In the data rows, the value 128 means zero.
Here are some numbered points:
[156,96,187,116,70,129,89,184,115,190,101,87,128,178,119,224] 0
[160,243,121,229,129,166,177,138,41,136,58,50,159,102,104,169] 1
[82,128,151,124,200,183,157,31,148,97,151,134,86,66,167,83] 2
[94,130,62,45,122,92,122,155,88,123,199,66,133,66,86,218] 3
[118,172,24,137,85,51,128,172,115,106,131,127,166,109,100,127] 4
[135,160,187,115,127,132,137,89,141,180,101,76,88,175,80,252] 5
[77,135,39,16,151,94,122,150,84,122,220,66,120,39,88,239] 6
[81,86,67,121,134,94,127,167,65,71,139,150,136,112,156,65] 7
[215,190,76,208,138,115,116,169,146,142,84,169,192,157,103,77] 8
[92,73,73,73,127,61,110,127,175,122,170,169,130,120,140,80] 9
[158,44,180,146,134,162,133,123,160,129,127,230,122,183,175,0] 10
[189,98,42,149,127,149,146,199,93,101,168,201,212,80,157,0] 11
[140,104,199,102,106,192,109,145,112,157,131,103,108,102,176,178] 12
[173,185,136,176,163,134,157,92,158,168,93,127,138,165,99,121] 13
[90,115,87,87,100,79,109,194,67,118,171,73,114,88,135,150] 14
[130,116,52,134,157,118,157,116,143,101,143,202,173,117,147,33] 15
[80,89,183,79,65,135,79,175,89,129,136,66,92,105,164,229] 16
[138,159,137,129,237,156,163,0,214,138,111,181,121,167,90,161] 17
[147,162,103,156,169,116,146,110,145,134,113,142,137,145,97,105] 18
[151,34,184,137,119,158,117,141,157,121,122,229,125,185,180,0] 19
[134,150,141,112,172,139,152,63,156,146,132,127,114,151,85,183] 20
[75,114,135,52,157,124,133,85,121,142,162,91,88,114,103,234] 21
[187,186,122,191,160,141,179,79,162,150,88,171,163,177,80,90] 22
[97,114,60,147,168,76,146,109,156,102,142,188,113,133,137,0] 23
[54,77,193,57,148,138,96,81,145,143,139,89,50,116,156,230] 24
[112,93,95,93,122,78,125,114,191,113,161,171,139,129,134,64] 25
[168,161,94,136,102,109,109,173,137,140,134,123,157,113,117,117] 26
[128,67,71,60,95,81,125,158,163,134,187,169,159,118,112,86] 27
[128,132,37,162,128,108,138,161,116,90,137,167,185,82,159,18] 28
[97,157,97,117,128,101,133,157,70,141,155,39,112,80,109,177] 29
[113,118,213,202,81,146,93,157,107,126,66,104,86,158,185,92] 30
[119,120,114,104,134,95,129,126,153,154,158,130,106,131,105,111] 31
[116,76,253,137,135,162,93,96,166,161,70,145,46,211,171,148] 32
[170,155,150,171,171,184,163,58,174,126,95,189,149,155,161,88] 33
[106,136,140,142,104,74,91,157,146,157,132,83,80,133,125,109] 34
[165,192,110,176,83,131,115,201,59,113,81,80,176,110,113,193] 35
[100,104,91,37,162,111,134,106,135,142,209,99,101,82,109,172] 36
[127,131,69,175,119,104,138,150,135,93,117,166,173,99,158,2] 37
[101,62,124,94,156,73,98,106,214,130,170,189,79,163,131,32] 38
[132,51,165,162,74,116,101,168,130,92,86,217,125,207,168,12] 39
[159,128,115,126,105,115,99,177,137,138,131,126,156,122,126,136] 40
[93,74,104,121,105,57,109,139,169,104,130,199,109,177,135,31] 41
[126,60,135,90,68,89,79,201,136,136,145,148,122,156,147,105] 42
[194,120,190,108,125,214,155,107,137,159,133,142,166,137,111,183] 43
[126,183,95,119,128,112,131,166,62,140,154,35,123,79,107,184] 44
[121,158,78,121,122,80,131,137,125,136,132,99,139,120,96,150] 45
[131,117,107,68,131,81,96,96,218,126,132,170,136,166,77,208] 46
[48,134,144,117,123,62,105,123,90,118,122,49,54,135,131,184] 47
[130,112,131,85,137,108,119,118,163,160,163,126,109,133,101,139] 48
[82,92,175,71,61,121,82,176,88,131,158,67,91,104,157,215] 49
[137,139,63,188,129,111,156,165,77,76,108,162,176,127,135,26] 50
[99,64,244,66,119,196,95,102,158,139,155,125,74,119,171,176] 51
[137,106,189,114,79,163,103,167,102,162,125,82,121,122,163,181] 52
[125,143,214,159,64,155,87,178,103,129,72,77,93,136,155,181] 53
[82,122,141,75,148,126,149,80,116,144,156,88,91,123,97,212] 54
[103,110,236,114,122,202,122,89,103,139,113,95,83,134,169,213] 55
Which three points above are nearest to each new point? Their numbers follow each, nearest first.
[84,137,167,130,221,203,164,7,168,105,157,152,79,70,172,71] 2 33 17
[161,250,115,229,142,170,173,132,46,139,62,48,171,101,116,179] 1 35 44
[121,118,236,188,102,165,100,140,110,141,83,89,67,146,187,105] 30 53 32
[118,155,84,189,202,77,169,44,208,128,103,179,116,150,116,0] 23 18 15
[114,62,255,151,120,155,79,104,164,146,69,148,51,222,181,126] 32 30 51
[188,164,135,115,107,220,146,148,85,94,147,132,195,84,105,186] 43 35 40
[214,193,96,219,144,123,147,153,153,139,76,163,191,157,101,57] 8 22 13
[118,151,138,161,160,149,168,113,57,113,103,98,123,131,128,130] 18 45 13
[167,90,129,97,107,163,142,155,111,115,153,180,180,138,121,128] 40 26 43
[114,119,195,196,99,140,100,150,114,131,70,115,86,144,189,76] 30 53 34
[119,122,105,60,134,77,102,89,224,126,140,168,129,168,72,203] 46 48 20
[163,168,69,124,166,103,141,102,169,117,143,162,169,150,77,146] 18 45 20
[163,148,170,189,157,181,161,62,162,120,82,168,144,157,148,82] 33 22 13
[77,86,140,123,111,81,88,152,132,127,136,108,73,126,185,85] 34 42 31
[192,170,136,111,113,233,141,144,82,93,148,125,196,78,101,227] 43 35 12
[151,159,174,192,62,128,100,189,88,147,65,77,131,148,148,167] 53 35 52
[119,104,74,117,149,134,149,129,114,95,141,191,164,114,148,67] 15 7 28
[144,150,72,180,126,118,161,156,84,84,105,162,174,127,131,37] 50 37 28
[97,75,209,64,123,185,88,106,139,139,162,114,80,93,169,182] 51 12 24
[148,145,179,178,66,146,85,196,81,149,60,86,127,145,160,196] 53 52 0
[130,130,136,87,177,130,152,44,208,149,143,147,117,149,77,175] 20 17 48
[132,63,159,159,87,119,98,172,133,92,94,221,118,201,169,20] 39 19 10
[139,155,73,136,168,101,139,109,153,118,113,154,149,137,83,132] 18 45 31
[83,159,163,200,146,153,137,122,63,100,77,78,90,105,174,100] 30 53 34
[84,97,70,118,123,93,133,156,71,70,143,145,139,112,138,85] 7 50 28
[95,80,255,113,111,203,112,88,109,150,106,83,53,150,183,214] 55 51 12
[187,109,166,93,115,199,141,121,131,151,145,148,168,133,122,192] 43 12 52
[152,193,55,158,175,108,156,96,150,108,107,152,170,135,79,124] 18 22 13
[119,122,210,111,148,210,123,74,118,145,120,101,102,131,160,238] 55 12 51
[157,90,186,59,75,142,82,174,129,151,136,127,131,173,97,255] 0 52 16
